Which row each row swaps with, under one turn or mirror:
The rows were stretched afterwards, more along some directions than others.
purib: [  2   0   6  -2  -6 -12  -3  11   7 -10  -2  -5  -5  -1  -3  -5   4 -14
   0   3  -7  -4]
taz: [ -3   7  19   7   3   7   0   3   9  -7  -1  -9 -16   0   9 -11   8  -7
   5   7   3  -2]
kidag: [ -1  -2  20  -1   0  -9 -19  12   0   3  -6 -11   1   3  -7  -6   7   4
  -6  -7  -1   2]
did: [ -6  -9   6  -4   0  -8  -9   4   6  -2  -3  -3  -2  -1   9  -3   0 -10
   5   8 -11   3]
fiza: [ -7   8  22   3  12   8  -8  -2  11  -4  -3  -7 -20  -7   7  -5   9   0
   6  -4   3  -1]
Bebul: [ -1  -3   7  -4  -7 -14  -4  12   7  -5  -2  -7  -5  -2   1  -5   1 -13
   1   5  -8  -5]
Det: [  5   7   5  -1  13   3  12   7   8   2  -5 -11  -1  -3   4  -1  17  -5
  -3  -7  12  -6]
gurib: [  3  14  20  -1  11  -8  -8  10  10   1  -1  -9 -13  -6  -6  -4  10   8
  -6   0   2 -18]
kipi: [  8  -4  12   6   6  -4 -14   2  -1  -5   9  -3   1   3  -1 -10  11  -5
  -6   4  -7   3]
fezaz: [ 11   1   5   5  14  -4  -1   4   5  -1   4  -4 -13  -3  -3  -4  10  -5
  -6   5   1 -11]
moru: [ -7  -8   7   2   8   9  -7  -4   7  -4  -5  -5 -11  -1  12  -3   5  -7
  10  -1  -3  15]
nur: [-13  -3   7   4  13  -2  -9  13  10   5   2  -2 -16 -12  -7   3   9   4
   1  -7   1 -13]
siv: [ -3   2   4   2  -1   2  -5  -4   3   2  -4  -7   0   9  -7  -4   5   5
  -6 -10  13   9]
metub: [-1  5 10  9  9  6 -4  5 -3  2 -1 -3 -4 -3 -5  1 11  6  0 -9  5  2]
ged: [ 11   3   5   2   9  -9  10   2   7   2   8  -4  -8   2  -5  -7   6  -5
  -9   3   6 -13]
Vafo: [ -1  -8   4   6  14  -1 -14   3   7  -2   4  -1 -19  -6   3  -4   6  -5
   1   4  -3  -5]
zano: [ -3  -5  17   3   9   2  -5   2   3  -2   7  -6  -3   2   8 -14  16 -11
  -1   0   0   6]
seme: [  2  10   0   3   8  -4   9   7   5  -2  -4 -13  -4  -7   0  -6  13   0
  -8   0  11 -12]
padu: [  0   4  12   6  -8  -3  -7  16   4 -11  -1  -4 -10  -1  -8  -4   9 -14
   6   2  -6  -2]
zopob: [  3  10   2   2   7  -2  12   6   4   0  -4 -13  -3  -6   2  -4  14   0
  -8  -2  14  -9]
peg: [  4  -5  15   7   8   0 -13   5   0  -3   6  -5   1   2   1 -11  15  -9
  -3   1  -6   6]
vugom: [-3  2  6 -4 -4 -9  5 16 11  7  5 -7 -4  4 -8 -5 -1  3 -4 -5  7 -9]
fifel: [  0  11   0   5   8  -6   7   7   6   1  -4 -13  -5  -7   2  -7  11   3
  -8   3  12 -13]
bago: [  4  -3  13   4  12   6 -10   9  12   1   1  -3  -9  -5   1   6  10 -11
   9   0 -10  -4]
tunuk: [ -5   0   1   5  -4  -4  -9  -2   5  -1   2  -2  -2   9  -5  -4  -3  13
  -4 -10   6   9]
dori: [  4   9  10  -4  12  -9  -8  16   4   4  -2  -6  -8  -7  -7   1  12   7
  -7   2   0 -17]
Dule: [  1   4   9   1 -10 -10  -4  14   6  -8  -2  -4  -6  -1  -5  -4   4 -14
   2   6  -6  -4]
muki: [ -6   6   1   7  14  -6  -3  10   4   5   2 -10 -10 -12  -1  -4  10   9
  -7   5   7 -17]
Geruz: [ -9 -10   3   5   4  -1 -14   0   9  -5   9   3 -17  -3   2  -3  -2   1
   6   1  -5  -4]
letil: [ -2   3  22   1  -6  -7 -17  15   3  -1  -9 -13  -3   3  -5  -7   5   4
  -3  -1  -1  -2]
bibav: [ -9   0  10   3   8  12  -5  -4   7  -1  -6  -6 -11  -1  10  -4   7  -5
   9  -1   2  12]
gil: [ 12   2   6   4  -3  -6  -4   1   2  -7   9  -4  -3   6  -6 -10   0   1
  -5   5  -2   1]
zimab: [ 3  1  6 -3 10  2  6 -6  0  1  4  1 -6  3 -6 -7  0  2 -6 -9 10  1]
loti: [ -5   7   1   6  14  -7  -2  13   5   6   1  -8  -8 -11  -5  -4  13   7
  -8   4   7 -19]
fof: [-8 -1 -2  5 -3 -2 -9 -2  6  0  2  3 -3  2 -4 -2 -5 12 -1 -6  5  1]
zefu: [-12  -8   0   5   0  -4 -15   0   9  -4   6   5 -14  -1  -3  -3  -4   9
   1  -2  -2  -2]
veb: [ -4  12  11   7   6  -4  -8   0   8 -15   4  -5 -35 -11   0  -1   1   6
   0   7  -1  -7]
Loguz: [ -8  -7  15  -2  10  -7 -19   7   3   4  -4 -11  -9  -2   1  -6   6   6
  -4  -9   3   5]
somet: [ -4 -10   7  -5  -1  -9  -8   5   6  -3  -5  -5  -2   0   5  -3   2 -10
   2   4 -11   3]
Gamev: [ -8   5   0   6  13  -5  -1   9   6   2   0  -7  -8  -7   1  -6  13   4
  -7   4   5 -17]
muso: [-14  -4   7   6  12   1 -12  13  10   2   2  -2 -20 -12  -4   2   8   3
   4  -5   0 -10]
Midu: [ -8  -6   8   3  10  -1  -8  13   9   3   5   0 -16 -10  -6   3   7   1
   2  -8   0  -8]
tefir: [ -1  -2  17  -1   5  -4  -5  11  -2  -7   0  -2 -14  -7 -12   1  15  -8
  -6 -10   3  -6]
potu: [ -4 -10   1  -4  -2  -9  -7   9   5  -6  -1  -6  -3   2   5  -5   1  -9
   0   6 -10   3]
ral: [-10  -9   7   0  10   8  -6  -5   8   0  -4  -5  -9   0  12  -3   5  -6
   9  -4  -1  14]
Vonam: [ -2   4   4  -5   6  -4  -4  25  10   5  -1  -3  -9  -5  -6   0  10   1
   0   3   1 -15]
litip: [ -5   6   1   6  13  -6   0   9   5   4  -1  -8  -8 -10  -5  -4  12   7
  -9   2   7 -17]
mikur: [  5   5   9   3   4   5  -4   2   5  -3  -5 -10  -2   5  -6  -7  13  -8
  -5  -3  10   9]
losa: [  1   0   1   2   0  -1  -2   7   8  -2   9  -1 -13   0  -9  -3  -3   4
   0  -5   3   0]
Giz: [ -4 -11   8  -5   1  -7  -9   4   4  -3  -4  -6  -1   0   9  -4   3 -12
   4   6 -11   6]
daf: [  7  13   3   4  10  -1  12   7   8  -3  -5 -11  -5  -3   2  -5  16  -1
  -7  -2  13  -8]
Pabo: [ -8   7   9   2  13  -1  -8   0  11  -3  -3 -14 -22  -4   5  -6   0  12
   0  -2   8   4]
sufez: [  1   2   8   0 -12 -10  -5  17   6  -8  -1  -5  -6   0  -7  -4   6 -13
   3   1  -8  -6]
tari: [ -1   2  17   6   4  -2 -12   7   5 -16   0  -5 -29  -7  -8   1   8  -4
  -2  -2  -1  -4]
pazan: [ -1   9  14   5  12  -1  -8  -1  12 -13   1 -13 -35 -12   5  -2   2   2
   3   4  -1  -4]
folov: [  2   3   7  -6  13  -6  -5  20   6   7  -2  -3  -8  -7  -5   2  14   1
  -4   0  -1 -16]
vir: [ -3   8  12   7   8   0 -11   4  12 -13   1  -7 -34 -10   1   2   5   3
   5   3  -3  -9]
Lal: [  3  -2  24   4  12   5 -19   9  10  -7   4 -10 -18  -6  -5  -5   6  -6
   0  -3  -5  -5]
kug: [ -8   5  10   1  13  -1 -10  -3  12  -6  -2 -14 -28  -6   7  -5   2   8
   1   0   3   3]
Kifas: [ -8   1   0   3  -4  -4 -10  -3   6   1   2  -3  -1   5  -2  -3  -4  14
  -4  -4   6   5]

Vonam swaps with zano
litip swaps with somet
metub swaps with bago
Lal swaps with zimab

